A: several groups of rows, each row roughly a mix of its group's hidden directions:
A (112 x 10):
[[  2  31 -16  35   7   7 -56  17  13 -56]
 [-49 -23  33 -21  -1  39  39 -36  18  10]
 [-15  44  -3 -32 -21  28 -25  29  51  28]
 [ 42 -12 -45 -32 -13  38  13  15  47 -10]
 [ 47  15  18   6  -7 -22 -50 -31 -45  21]
 [-51   5  -1 -56   2  40  31  29   1 -12]
 [ 36 -28 -44  13  11  -9   8 -22  65 -15]
 [-14 -32  11 -27  -4  -2  61  -3 -11  58]
 [-47   1  -3 -41   6  50  16  44   7 -24]
 [  3  -3   2 -37  25  55 -15  51  36  13]
 [ 21  -6  12  47 -22 -38  30 -58 -12  -2]
 [-57  -6  16 -46  25  50   3 -19   3   9]
 [  5 -24  -8 -19 -11  39 -33 -19  26 -67]
 [-38 -33  27 -17  31  47  31 -36  10  17]
 [-45   9  31  37  19 -50 -13 -22 -35 -10]
 [-36  22  39  34  16 -28  -4 -37 -47 -13]
 [  5 -20  14 -24  -3 -10  49  -6 -32  67]
 [-56  -8   8 -27  12  61  14  29   9 -16]
 [-13  49  -7 -33 -22  27 -29  34  43  22]
 [ -1 -32  22  -9  14  20  56 -54  26 -18]
 [ 19 -25 -23 -26 -14  41 -22  -6  39 -56]
 [ 26 -29  33  -7   1  -6  22 -54 -33  46]
 [ 37  35 -37  -6  -8 -47 -27  37 -30  -5]
 [ 27 -19 -35 -39 -15  35   0  -3  41 -48]
 [ 41  -4 -34  59  18  16   6 -15  45   8]
 [ 24  12   7  15  -9 -51 -16 -61 -19  36]
 [ 38  12 -14  20  18   1 -26 -13   9 -76]
 [ 56 -17 -22 -18 -11  47  17 -15  45   4]
 [ 48  19 -24  -4   4 -31 -13  44 -52  14]
 [ 21 -15 -40  51  21 -11  -8 -21  52 -26]
 [ 24 -38  -9 -46 -16  24  -8 -31  40 -40]
 [-46  -2  -2 -50   8  49  22  34   9 -21]
 [-59 -15  37   4   3  42  30 -36  -1  16]
 [-44 -26  36  -6  17  39  22 -51   9  20]
 [-48 -19  19 -31  38  57   2 -21   7  10]
 [ 42 -26 -46 -24  -6  10  15   1  61  -7]
 [ -7  -8   0   4  -6 -16   4  36 -46  73]
 [ 58  13 -21  23 -23 -62   5  14 -15  -2]
 [ 33  14   1  32 -15 -59  -6 -40 -26  30]
 [-19 -64 -21 -26  24  -5  49   0  -2 -25]
 [ 21  23  14 -29  -3   5  -1 -53  39 -53]
 [  9 -25   4 -15  10  -5  67   7 -32  51]
 [-24  49   5 -17 -36   8 -38  22  48  20]
 [ 17 -50   3  30  24 -24  31 -31 -45 -24]
 [ 24   0  22 -32  -2 -14  46 -16 -34  59]
 [-26  30 -13  33  26 -49  19 -31 -19 -42]
 [ -9  55 -12 -22 -44   1 -32  36  36   1]
 [ 34 -34 -20 -51 -23  38  -2  11  44  -1]
 [-21 -55 -25 -20  23 -13  56 -20 -15 -16]
 [-30 -34  32  -9  19  35  33 -52  17  20]
 [  2 -61  23  31  30 -19  27 -38 -22 -12]
 [-55  -1   9 -55  27  46   6 -13  -2   9]
 [-42 -11  -7  24   4   7  20  54 -20  54]
 [ 43  28 -36   5 -15 -43 -16  48 -20 -15]
 [-16 -50 -26 -18  36  -7  51 -24 -31  -7]
 [-23 -34 -18   0  14  21  48   1  44 -49]
 [ 42 -10 -18  23  37   9  25  -6   0 -67]
 [ 64  10 -36   2   4 -41 -26  33  -3 -14]
 [-35 -11  -3 -27  10  53  25  51  15 -29]
 [ 44 -30 -36 -31 -11  26   9   2  57  -4]
 [ 37 -25 -26 -54 -23  35   7  14  41  -3]
 [ 21  20 -19 -12  14   5  16  -1  36 -78]
 [-13  -2 -15 -31 -11  26 -21  -2   5 -82]
 [  6 -20 -26 -43 -11  10  -6 -16  32 -69]
 [-29 -18   8  22  21  37  33 -23  45 -45]
 [-29  26  11  24   8 -24  -4  49 -37  51]
 [-46 -21  30 -18  21  45   6 -49  16  19]
 [ 12   0  -1 -36  21  59   3  38  44  22]
 [ -9 -55 -23 -17  34  -5  54 -20 -25 -12]
 [ 34  23 -31 -33 -21 -40 -34  41 -25   8]
 [ 57   5 -15  43 -32 -45 -13  17  12 -17]
 [  8  34 -13  -6  -2   3 -37  -3  39 -70]
 [ 23  30   2   3  11  10 -19 -30  30 -73]
 [ 38  56  14  12  -4  34 -46  25  -1  20]
 [ 29 -32 -29 -16 -12  43 -24   2  51 -34]
 [-20  18  17 -26  21  42 -49  40  27  25]
 [-24  20  24  27  11 -35   7  23 -38  60]
 [  4  35 -20  -4  -4   1 -39   9  37 -68]
 [ 23  12  10  28 -11 -43 -37 -59  -8  30]
 [-15  30  16  18  13 -37  29  15 -38  59]
 [ 12  23  17  39   9   9  16  15 -23  75]
 [ 45  16 -10  54 -30 -50  -5  14 -18  -2]
 [ 28  52  21  17 -31  17 -46  25  30  10]
 [ -4  26 -17  18  -6   2 -63  12  25 -57]
 [ 15   1  -7 -37  35  61  -6  44  18  19]
 [ 27  57   9   2  -7  31 -52  35   4  17]
 [ 34  -6 -57  17   9  16   8  -3  54 -34]
 [ 22  57  17  10 -26  20 -50  27  26  17]
 [ 15  51   7  -1 -37  10 -47  43  31  -3]
 [-19  60 -14 -16 -47 -12 -38  26  19   0]
 [  4  47   2 -14 -36  17 -37  42  46   5]
 [ 13 -47   9  27  41  -9  27 -36 -47  -4]
 [-48   8  38 -27  -8 -37  -8  20 -50  14]
 [ 34  50  28  27 -24  13 -51  20  14  10]
 [ 30  -6 -50  38  21 -10  12 -21  51 -25]
 [ 59   8 -36   7  -6 -34 -13  49   3 -24]
 [ -1  38  13  31  12 -12  30  15 -36  63]
 [ -9  20  -8   6  -8   8 -47 -10  44 -65]
 [ 48  30  -1  -7 -11 -32 -52   3 -44  17]
 [-27 -70  -2  -3  10 -30  36  -9   5 -34]
 [-38  39   6  46  24 -43   4   1 -41  -6]
 [-11 -21  -2  25  11 -34  35 -62 -40   8]
 [-50  15  16 -16  -8  29  19 -19  63 -21]
 [-48  -9   8 -24 -10  51  33  34  21 -28]
 [-51  -9  11 -53  28  47  19 -15   1  10]
 [ 58   5 -13  39 -28 -59   3   1  -2  -2]
 [  8 -10  -2  37 -34 -54  28 -45 -18 -22]
 [ -2  50   8  -9 -35  13 -44  35  45   9]
 [-35  -5  -5 -33  -1  44  32  53  11 -31]
 [-38 -11  -2 -20   1  24  53  -7  55 -28]
 [ 15  50   6   5  15  17 -10 -17  31 -68]
 [ 29  24 -19  -8  10   0  -7  -4  29 -80]]
the one row of each list that fits no group (the others fit one group, some only roughly):
  J_592: [ 18  42  25  15  -3  34 -46  20  40  33]
  J_293: [-40 -56  -8 -27  33  -5  44 -25  -1   4]
  J_185: [-17  50  -2  24 -30 -38 -18  36 -16  40]
  J_386: [-50 -45  -2 -24 -17  16  32  -5  51  -6]
  J_774: [ 16  -4  -5  41  12  -8  -6  36 -62  43]
  J_83: [ 11   7 -34 -42  -3  -7  22  16  41 -60]
  J_710: [-44  40   3 -16 -29 -14 -58  29  17   1]
  J_491: [-48 -57  -5 -11  -7  19  36 -11  41  -8]
  J_817: [ 11 -41  21  43 -10 -34  41 -46   3 -13]
  J_26: [-13 -36 -25  -9  19  11  69  24  26 -25]
  J_290: [-40 -62  -2  -8  -1  18  41 -20  37  -6]

J_185
  J_533: [ 32 -33  -9  10  55  18  42 -23 -37   0]
  J_665: [ 13  41  17 -14  19  59 -29  27  18  34]
  J_210: [  6 -14  16 -16 -14  -1 -13 -76  32 -37]
  J_590: [ 20  20 -11   2 -16 -31 -55  37 -40  33]
  J_732: [ -8  10  38  43  22 -30  -3 -60 -26 -11]
  J_678: [ 25 -12 -17 -40 -42  39   3  12  55  13]
  J_672: [-38 -52  -7  10   2  20  23 -10  48 -40]
  J_440: [ -7  -3   6  39  17   4  15  36 -49  59]
  J_136: [ -1 -27  -2  -8  46  25  53 -44 -23  24]
  J_720: [ 28 -42 -21  38  10  -1 -24 -18  62   3]
  J_779: [ 12 -36   4  17  42   2  43 -53 -28  18]
  J_891: [  1 -37 -15  15  11 -37  41 -34 -49 -25]

J_678
  J_453: [-22 -23  12 -52 -21  13 -31   3   8 -61]
  J_429: [ 34  66  -4   9 -44   2 -33  22  10   1]
  J_227: [-25 -13  -1  32  -6 -61   9 -49 -34  -1]
  J_836: [ 21   7  -5 -17 -25 -28 -61  13 -37  43]
  J_239: [-19 -50  -2   4  12  11 -26  32 -12  65]
  J_283: [ -6 -25  22  30   3   2  -6   0 -54  65]
  J_559: [  9  44  19  34 -34 -24 -59  13 -14 -12]
  J_929: [ 26 -33  -7  -8  52  35  47 -17 -26  20]
  J_769: [ 30 -20  -6  49  26 -23   4 -47  34  30]
  J_873: [ -9  12  13  51  26 -31  -2  13 -15  66]
  J_684: [ 12  -3  -6  34   5 -40  17 -40 -65 -12]
  J_644: [-43  32  24 -36  -9 -15   8  18 -60 -16]
  J_436: [ 17  20  20  16   9 -16  43 -10 -16  73]

J_239
  J_114: [-32 -64  20  14   1  19  25 -46  18  12]
  J_574: [-14  50  -8  -8 -15   1 -50  13  38 -46]
  J_425: [-46  11  28  32  52  -6 -12   3 -46 -16]
  J_128: [ 32  58   9  25 -31   7 -51  18 -15   1]
  J_117: [ 14  40  29  17 -17  15 -64  37  17   2]
  J_496: [ 43 -30 -14  31   9  17  -2 -45  54  -6]
  J_772: [ 34  39  14 -43 -26 -29 -44 -17 -14  26]
  J_223: [ 39   1 -58   1  14  -5  31   9  56   6]
  J_274: [ 18 -35 -23 -51 -25  23 -22  35  40  -7]
  J_638: [  3 -18  -4 -54 -11   2   8 -43  16 -61]

J_425
  J_616: [-33 -35   5 -14   3  26  55 -29  45  -8]
  J_121: [ 52  10 -27  28 -10 -16 -24  52  16 -32]
  J_94: [ 12  57  -7 -25   5  40 -46  31   9  22]
  J_133: [ 52 -13 -13 -44 -19  42  29   3  33  13]
  J_637: [ 30  58  21  12  -5 -10 -60 -11 -26   0]
  J_460: [  6 -29 -11 -38  10  36  47  -6 -13  55]
  J_20: [ 34   9  -4  53 -49 -53  -5   3   3  -5]
  J_348: [-41   5  18 -26 -15  -4 -31  62 -37  13]
  J_984: [ 18 -17   4 -15  -3  43 -18 -51  17 -57]
  J_70: [-24  51 -10 -32 -13  18 -49  41  14  15]
  J_215: [ 21 -68   2  11  38  -5  25 -16 -29 -31]
  J_259: [-20  24 -21  13  16 -65  10  39 -20  34]

J_460
